A single turn carries every row of the set below to another of its rows. Some are shown first; where does it send the rows asked next?
Vap: [  4.6   7.8  12.1   7.6  -6.1 -30.9 -12.2 -19.9   2.8   6.0  -5.3  -2.7
  -8.1   0.2 -12.5  -8.6  -0.3  -1.0   6.0   9.9   9.7  -6.4]
Pivis: [ 14.3   1.6  29.8  -9.2  -1.5 -30.5 -30.1 -14.3 -12.1   1.8   4.0  -5.3
 -13.3   0.2  -9.4 -16.9  -1.9  -1.3  -2.6  18.1  -4.5  -4.5]
Gumo: [ 15.8   4.7   7.9   2.5 -10.1 -24.6 -14.7   1.3  -5.2   6.7  -7.6   9.8
  -9.5  19.7 -16.0 -16.5  21.4   3.2  13.1  17.9 -16.4 -12.3]
Lazaf: [ 29.0  12.7   6.0  -5.2  -7.8 -26.6 -20.3  -5.3  -7.9 -14.9  -5.8   0.9
 -12.4  21.7 -11.2 -11.5   7.1  -2.8   0.3  -2.6 -29.4  -4.7]
Sofe: [ 15.3   9.0  23.8  -3.5 -12.2 -21.5  -9.1 -17.9 -10.6  -9.8 -10.3   8.3
  -7.2   6.5 -19.8  -2.4  29.8   4.3  -0.6  -0.9   7.9   0.2]
Fopa: [  6.7  -5.6  13.9  -3.8   6.6 -38.8 -21.9 -19.0   3.3  -2.7   1.1  10.4
   7.5   3.4 -16.5  -2.3  11.5  -5.8   3.3   4.8  -7.3  12.6]
Sor: [ 24.8   3.6   2.6   5.9  -3.9 -20.7 -21.8  -5.8  -8.7 -24.1  -4.4  10.9
 -24.6  18.7 -11.7  -7.5  15.1  -0.3   3.6   5.2 -19.4   3.6]
sovu: [  7.3   5.5   9.8  -5.9 -15.8 -30.5 -21.6  -5.3  -9.6  -4.6 -10.2   7.4
  -2.1  14.2 -18.9  -8.9  33.5  -2.6  13.4  12.3  -6.8  -3.9]
Lene: [ 10.4  -2.1   6.3  10.4   4.2 -40.7 -29.0 -23.6  -6.0  -2.1  -5.7  16.6
 -18.0   4.4 -24.5 -11.5   4.6  -6.0  -6.8   9.3  -3.7   6.7]
suz: [ -5.0   2.4  15.6  13.8  -7.0 -30.4 -15.2 -23.6  -2.2   8.2  -6.8  12.5
  -5.3   9.8 -13.5  -8.2  -4.8  -2.5   4.0   7.7  -3.5  -8.4]
Gigab: [ 19.6  -2.3   2.6   5.9   6.9 -33.1 -17.9 -21.0   5.2   7.1   3.7   8.9
  -1.2   9.7 -12.4  -7.8   1.0   8.1   0.3   4.9 -12.7   0.6]
par: [ 22.6  12.8   1.5  -2.8   0.7 -28.5 -17.8   5.5  -4.7 -21.6  -8.2   8.6
  -8.8  15.9 -18.3  -7.7  10.4  -7.9   2.6  -3.5 -13.9   7.6]
gez: [  5.1   4.1  15.6   1.6 -11.3 -26.8 -22.4 -13.7  -4.1   5.2  -4.4   7.4
 -11.5   8.6 -16.7  -1.8  -3.2  10.8   5.2   4.4  15.1  -1.1]
teru: [ 19.6   3.5  22.2  -8.3  -8.5 -25.0  -7.8 -19.0 -13.1 -16.4  -8.4   5.4
 -11.7  20.1  -2.3 -11.9  -9.4 -18.4   5.4   5.3  -2.5   4.8]
Mesi: [ 22.1   3.3  17.8  -4.4 -19.7 -25.9 -10.8 -11.8  -9.3 -19.8  -4.3   7.2
 -11.2   8.6  -1.2 -15.5 -12.8 -12.9   3.1   4.0  -4.5   2.8]
bago: [ 24.2   3.7  12.6  -0.4 -18.6 -31.2 -12.3 -16.8  -7.4 -20.1 -10.6  21.6
 -16.7   9.4  -8.6 -14.9 -11.2  -8.6   4.5   0.7  -4.4   5.7]
virok: [ 15.5  20.1  23.2 -10.6  -5.2 -29.2 -16.9  -8.9 -13.7 -16.6 -16.9   7.4
  -8.7  17.8  -6.8 -16.0   7.9   0.2   2.3   2.7 -27.6  -9.7]
sevi: [  5.6   3.5  14.6  -1.5 -17.8 -26.1 -18.3   0.4 -10.0   0.7 -14.6   7.4
  -9.8  20.2 -15.4 -12.2  27.3   5.0   6.8  17.3 -12.2  -6.8]
Dafi: [ 19.4   2.6   7.4   5.4  -9.5 -35.3 -32.7 -18.4  -6.6  -1.4   3.7   3.7
 -16.5  -5.5 -14.5 -16.8  -2.5   6.2  -7.7   9.8  -4.4  -4.8]
bezil: [  8.9  20.2  18.7  -8.6   3.2 -31.5 -14.5   2.1 -10.1 -23.2 -19.0  14.9
  -5.0  12.1 -14.0 -12.0  11.5  -5.0   4.7   2.2 -12.0   2.6]
zepi: [ 33.8   2.6  21.3  -4.3  -7.4 -22.7 -11.0 -11.4  -0.9  -4.5   4.0  15.5
  -7.1   1.1 -26.3  -7.7  25.1  -6.4  12.6  -0.3  -5.0   0.7]
rafu: [  5.1  -2.7  28.9  -4.7  12.4 -35.8 -26.6 -19.5 -11.3   1.2  -5.8   7.3
 -14.7  10.0 -19.5 -11.8   5.0 -13.5  -1.8  17.4  -4.0   7.0]
nok: [ 10.5  15.6  24.2  -5.6   2.5 -22.6 -16.9  -9.7 -15.4 -27.2  -7.9   9.8
  -9.8   7.1  -2.7 -14.7  15.8  -5.1  12.8  12.8 -15.5  -6.6]
Bozun: [ 17.8   8.5   7.6  14.2 -12.0 -23.6 -23.1 -11.4  -4.3  -6.1   2.4  11.0
 -13.6   0.5 -16.2 -13.1  21.4   6.2   0.7  17.6 -27.1   1.8]
pimo: [  0.2  -1.8  18.8   9.6 -16.4 -39.0 -18.0 -25.5   5.0   3.5  -7.6   7.6
  -8.4  -2.1 -16.5 -10.5   4.0 -11.9   5.2   9.4 -11.8  -2.9]
pozup: [ 11.6  14.8  23.9  -4.4   7.8 -19.6 -19.6 -12.9 -13.9  -5.4  -3.4   3.4
 -10.3  11.0 -16.5  -5.8  28.5   2.4   8.4  21.3  -6.3   7.5]
Tilet: [ 19.9   7.5  12.0   5.4   3.6 -25.6 -23.4 -12.8  -5.7  -5.2  -2.1  18.5
 -16.6   9.6 -26.2  -6.6  28.1   0.4   9.0  16.9 -17.1  13.0]
ton: [  2.2  -4.8  33.5 -13.5  -5.1 -35.6 -25.2 -13.4  -3.1  -1.8  -6.9   8.1
  -0.7   4.7 -10.3  -4.5   8.8   9.7  -2.7  10.2  -8.5   9.5]
fogef: [  9.3  15.9  19.7   4.3  -7.6 -17.7 -19.3 -11.5 -12.5  -6.1   1.1  -4.1
  -7.2   2.4  -6.5 -12.7  22.0   7.9   0.0  22.0 -16.5  -3.6]
tima: [ 14.0   0.4  21.9  10.0 -22.3 -17.1 -12.9  -7.9 -12.4  -8.9  -2.9   7.9
  -3.7  -1.4 -14.5 -17.8   2.5 -13.3  -9.4  -3.7 -14.5  -6.3]
mibo: [  4.9  12.7  25.6 -14.4  -3.3 -26.6 -12.5 -14.2 -19.5 -14.3 -11.7   3.5
  -9.7  10.2 -11.2 -15.3  -5.1   4.5  -7.2  -5.5  -7.2   7.7]
Gub: [ 25.6  -2.5  23.5  10.5  -8.5 -18.0  -2.4  -7.2   1.2   3.0   1.7  13.1
 -10.1   8.1 -17.9 -15.5  15.1  -8.1   2.2   7.5 -24.0  -7.2]
norek: [ 18.5  -0.2  21.6  -6.2  -5.4 -27.9 -19.4 -14.0   2.1  11.1  -5.0  -1.9
 -21.4  11.3 -19.6  -3.2   1.0   3.8  10.3  10.3   9.5   2.6]
noras: [  7.1   4.1  26.2  11.2 -13.4 -16.8  -0.2 -13.9  -8.5  -2.2 -12.5   5.9
 -10.6  13.5 -11.6 -10.4  20.2   2.0 -11.1   6.9 -11.2  -7.7]
Lup: [ 13.5   8.7  15.4  -1.2  -6.0 -25.0  -9.8 -14.3 -12.9  -7.5  -4.8   5.2
 -12.6  11.0  -9.4 -22.0 -13.5   2.8  -9.0  -4.9 -24.7  -0.1]
Pivor: [ 21.6   4.1  16.9  -3.9  -7.2 -30.2  -9.2 -24.1 -11.3 -16.6 -15.0  19.7
 -17.2  21.1  -9.9 -11.1  -7.6 -14.2   6.6   2.0  -2.4   7.4]
Mupez: [ 27.7  -2.5  23.5   4.7 -15.2 -21.9 -17.8  -9.0  -9.3  -5.3  -8.3  28.1
 -16.5   4.5 -29.0 -15.4   4.3  -7.9   0.0  -6.2 -13.8   1.9]
Zilo: [ 13.9   9.4  23.8  -0.1  -4.7 -12.2  -8.2 -17.3 -20.4  -5.7  -6.0  -2.8
  -1.4  10.7 -12.8 -11.6   6.8 -12.6  -4.4  -3.7   3.7  -7.7]
zoke: [ 23.7   3.6   7.6  -3.4   1.1 -30.0 -13.9 -13.7  -6.8 -10.0   2.6  13.3
 -10.4   8.0 -21.2 -17.9  -8.6  -9.2   1.4 -10.0 -23.2  10.0]
nub: [ 15.2  -1.4  21.9  -3.7  -4.6 -29.8 -21.5 -15.7  -0.8   8.2  -4.3   6.5
  -9.2  10.6  -6.5  -9.9  -1.8  23.4  -5.4   9.9 -14.0  -2.7]
roso: [ 14.9   9.3  11.2   2.5  11.6 -21.0 -14.4  -1.1 -10.3 -25.7  -7.9  15.0
 -16.5  15.0 -11.6  -9.2  15.8  -7.4  11.1  10.4  -8.3   5.4]
Nosi: [ 27.7   6.5  25.2  -5.3   2.4 -17.0 -13.0 -18.6 -17.8  -1.7 -11.0  17.6
 -14.1  16.9 -27.1  -9.0   8.7  -7.3   4.8  -6.2   4.4   0.6]
soduk: [ 15.1   7.8  17.7 -16.5   3.5 -31.6 -16.7 -13.7 -13.6 -16.7  -4.3  11.7
  -7.9   7.3 -23.1 -11.2  -0.3  -7.6   3.4 -10.5  -5.6  17.8]
purif: [  6.0  -8.4  24.8   2.3 -11.0 -32.5 -23.4 -22.6   0.3   9.3   3.1  11.5
  -6.2  10.8 -18.7  -6.7  -1.6 -15.0  11.9   7.1 -17.7  -2.2]
zit: [ 16.0  -7.2  24.6 -10.2 -15.4 -28.6 -30.7 -12.6  -1.3   6.2   5.3   6.2
 -12.0   9.6 -21.8   0.0   0.1  -2.0  13.0   3.9   0.9   5.0]
daru: [ 17.6   6.6   3.3  -1.6  -8.1 -29.0 -18.1  -4.6  -4.9   1.4  -3.5  10.0
  -1.9  13.7 -20.0 -13.4  27.8  -4.7  19.8  13.3 -10.8  -9.0]
Kasu: [ 20.7   9.6  15.4  -2.1 -13.3 -22.5 -24.3 -14.6 -14.5 -25.2  -4.7   5.8
 -18.3  11.1  -2.7 -13.3  15.1   2.0   5.4   7.3 -27.0  -8.5]
Nibof: [ 13.8  -9.5  28.6  -4.2 -15.6 -36.0 -24.8 -19.9   4.5   8.6  -6.9   8.5
 -21.6   9.0 -23.9  -5.1   5.1  -7.2   9.0   9.8 -11.9   6.0]

rafu turns into Gigab
fogef turns into soduk
Gumo turns into teru
Now find these:
Gub turns into Zilo
Sor turns into virok
gez turns into Nibof

A single turn carries every row of the set below to another of its rows. Some are shown first; where does it send the rows asked next?
Beto: [ 10.1  -4.7   1.6  14.2 -15.2  -2.5  13.6   2.5  -5.3 -16.9  18.9  -7.2
  12.0 -11.6   3.8   1.1  11.7  -6.8 -10.4   4.6  -5.9]
Kabo: [ -1.4   2.8   6.9  -6.7  -5.0 -10.5  -0.7  19.9 -12.6  -2.7   4.5   1.6
  -3.7   9.9  -8.8  -3.0  10.4   3.5  -7.0   6.1   2.8]
lita: [ 20.2  -9.0   8.4   5.8 -13.4   2.5   7.6   1.7  -1.0 -11.0  13.5  -5.5
  18.3  -7.7  -1.5  -6.8  19.3  -9.9 -10.5   3.6  -2.6]
gize: [  9.8  -2.7   4.2   9.2  -8.6  -4.1   4.4   5.3  -1.0  -4.6   5.9  -7.4
  17.7 -11.3   3.2  -3.5   2.0  27.0  -1.3   3.6  -3.6]
Seg: [ 17.0  -3.3   9.1  17.7  -7.0 -11.2   4.1  -2.9   2.2   4.8 -15.7   0.2
   3.6  -7.4  -4.4 -17.5   7.2   9.0 -15.8  -0.4  -6.2]
debi: [ 12.7  -1.4 -11.1  12.2   1.9  -3.6  -2.2  11.0  -6.3  -3.0 -14.6  -6.4
   6.3  -4.4 -11.5   9.6  10.6   8.4  -7.3   9.9  11.9]
Bezer: [ 19.3 -12.0  14.7   0.3  -3.5  -6.3   6.7  20.2   5.3   7.8   8.1   7.7
  -8.6  -1.1  -6.1  -7.3   8.7  -3.2   3.8   7.8   4.2]
muso: [  5.4  -8.8   9.1   7.7 -12.3 -10.7  -2.5   7.9   0.5  -1.8  -1.0  -6.6
  12.8  -4.9  -3.9  -6.2   5.1 -31.3  -2.7  -1.7  -4.4]
podo: [  3.8  -6.9   6.9   8.0 -13.1  -6.8  13.2   8.4  -0.6  -2.6   6.7 -11.3
  11.8  15.9  -3.0   1.8  11.0 -17.4   0.8  13.3   4.6]
Sebu: [  5.9  -4.9   7.6  14.5 -10.8  -9.7  12.1  10.0   3.8   2.8   9.6  -1.2
  10.9   7.9   1.4  -4.5  17.4 -16.8  -1.6  11.4   9.1]
gote: [  5.7  -4.7   9.5   0.2 -12.9  -5.0   3.8  20.0 -11.6  -5.9   1.6 -11.2
  -7.7   0.8  -4.9  15.1   6.0  -1.8  11.5  12.9   5.9]
Pavi: [ 11.1  -1.0   2.3   5.2  -8.5  -5.9  -8.0  18.0  -1.0  -5.8   1.6 -11.9
  28.9   0.9   0.4  -5.6  -3.1   5.3  -2.5   1.4   0.7]
nupak: [ -0.1  -2.8   5.1  13.3 -11.9 -12.2  17.5  10.3   2.5  -4.4   8.2  -6.5
   4.5   8.8   2.1  -2.8   9.3 -22.2  -6.2   9.6  -0.3]
Gopa: [  7.3 -14.2   8.2  17.2 -11.6 -11.1   5.0   7.5   1.2   6.4  13.7   0.6
  15.4  -1.2  -0.2  -3.7  -8.2 -12.6   7.1   5.5  -0.5]
Doril: [-0.3 -7.6  6.6  5.2 -2.2  2.1  0.4  7.9 -2.0 -0.7 11.4 13.2 -9.7 15.6
 -3.4 -5.7  2.8  1.3 -1.5  3.6 -0.7]
kepar: [ 11.6  -6.2  21.6  12.2 -10.5  11.8   3.5  10.4   8.1   6.2  -8.4  -8.3
  -9.8  -4.2   0.1  -1.7   3.5  14.8  -6.6  -2.4  -9.0]
fila: [ 14.9 -10.0  12.1   4.3 -18.6   2.5  14.9   7.5  -1.4 -14.8  13.6  -8.4
  20.8  -3.8   1.5   2.5   4.2  -5.4  -5.6   6.2  -8.3]
vavu: [  3.3  -1.2  -2.5   4.6  -8.3   3.7  -5.2  -5.8  -3.9 -19.1  -6.6 -19.4
   8.9  -9.1  -2.1   0.2  14.0   4.8  -7.8  -4.2 -10.1]
liso: [  0.4  -3.6  -3.2  20.0  -7.5  -6.9   6.2  -4.0  -1.7  -7.3 -14.4  -9.2
   0.5  -2.8 -11.4   9.5   2.3   5.1 -14.5  -4.6 -15.9]
veb: [ 17.6  -1.9   3.3   8.0  -3.8   5.7   0.9   5.0   0.6  -8.6 -25.6  -9.4
  -2.4   3.3  -4.0  -3.9  -7.5 -10.9 -13.2   6.3  -4.0]
sesaf: [ 10.8 -11.4  -3.9  17.4   0.8  -5.0  12.6  14.7  10.1  -5.0 -10.4  10.4
  -0.4  -5.9   2.9  -4.9  -9.7   8.7  -6.1   8.4   1.3]
fafo: [  4.0  -5.4   8.3   3.1  -6.4   2.9   0.6  11.9   3.6  -4.5 -12.9 -15.7
 -13.0 -10.2  -8.1  -1.0  21.3   9.4 -13.2  -6.0  -7.4]
med: [  6.1  -8.1   4.9   8.8   7.5  -1.9   5.6   9.0  -2.1  -1.3 -18.7  -7.9
 -18.0  -9.7  -6.0   0.9   1.4 -14.4   5.4   3.1  -0.5]
nurof: [ 13.6 -10.8   9.1  10.2  10.7  -3.7   9.6  14.5   3.3  11.9 -10.0   1.3
 -10.9  -8.6  -8.7  -0.8  -2.3  -3.1   7.1   5.2   2.8]
duza: [ 13.9  -3.4  10.7   7.7  -4.3   5.5   3.4   0.7  13.4  -4.3  -0.8  -1.8
  10.0  -8.6   0.4 -10.8   0.0   2.7 -15.0  -9.3 -20.0]
tus: [ 11.9 -10.7   6.2  10.4  -6.4   2.6  -3.2   4.6  -0.5   0.9  -9.4 -10.7
  -8.6 -30.3  -1.7   3.4   8.5   9.8  -0.6   0.3   2.5]
kiben: [  0.0  -0.6  -6.9  17.3  -9.0  -0.3  -8.5   4.7  -1.6 -18.7   1.7 -13.9
  13.2  -0.2   7.3  -3.3  -5.8  -7.2  -4.4  -2.8  -6.4]
Pobe: [  8.8  -6.8   4.7   6.1   5.6  -7.0   7.0  13.8 -10.4   3.7 -14.2 -12.8
  -9.8  -7.6  -8.6   5.6  -0.8   1.0  11.6  11.4   7.5]
fetet: [ -4.0   5.0  16.1   3.9 -11.6   3.3  -6.7  12.3  -8.3  -7.2  -4.1   5.8
  -8.2   8.7   4.4  -2.0   6.9  -9.7  -2.8   2.5   0.6]
bonan: [  5.9 -15.9   7.6  10.4 -13.5  -5.2   4.4   2.0   1.2  -6.6 -21.4  -3.8
  15.2  -0.2  -4.5   1.4   4.7  19.0   3.1   3.8  -1.9]
poge: [  1.6 -11.6  -5.9   8.5 -10.1 -20.0   1.0   5.3 -11.6  -4.0  10.2 -14.0
  12.4  -3.4  -7.9  -2.2   6.4 -13.4   3.7   7.5   4.2]
Muru: [ 11.9  -6.3  -6.9  12.9   1.6  -4.7  -6.9   7.9   9.4  -5.0   8.9  -0.9
  16.1  -1.7  -1.1 -17.1   2.6  -4.5 -11.9  -6.6  -5.1]
nom: [  3.3 -12.7   3.8   9.7  -7.7   1.2   8.0   7.2  -0.7  -4.0  -1.1 -15.3
 -14.3  -4.3  -2.7  -2.3   7.4  26.6  -2.2   3.9  -3.6]
kaziz: [ 17.9 -19.5   7.3   1.1  -3.9  10.0  -0.9  -0.5   3.3   1.5  -9.3 -16.0
  -8.0 -15.6 -11.4   3.0  -0.8   5.9  -1.3  -0.5  -6.7]
kibi: [ 11.4 -12.6   6.9   2.3  -5.6  -4.5   9.1  11.7   2.2  -0.5  -6.5 -13.7
 -10.3 -25.5  -5.2   1.2  -7.6  11.0  -6.8   0.7  -9.7]
toda: [  7.7  -4.0   5.3   9.2  -5.7  -0.6   2.7   7.0  -2.1  -7.1   3.6  -3.8
 -25.0  -1.9  -2.8   0.2   8.3 -21.6  -2.4   2.8  -4.7]

Gopa turns into muso
nupak turns into podo
Now find these:
Bezer turns into toda
kaziz turns into tus
nurof turns into med
Pavi turns into Muru
fetet turns into Kabo
gize turns into duza
lita turns into Beto
kepar turns into fafo
bonan turns into Seg
debi turns into sesaf

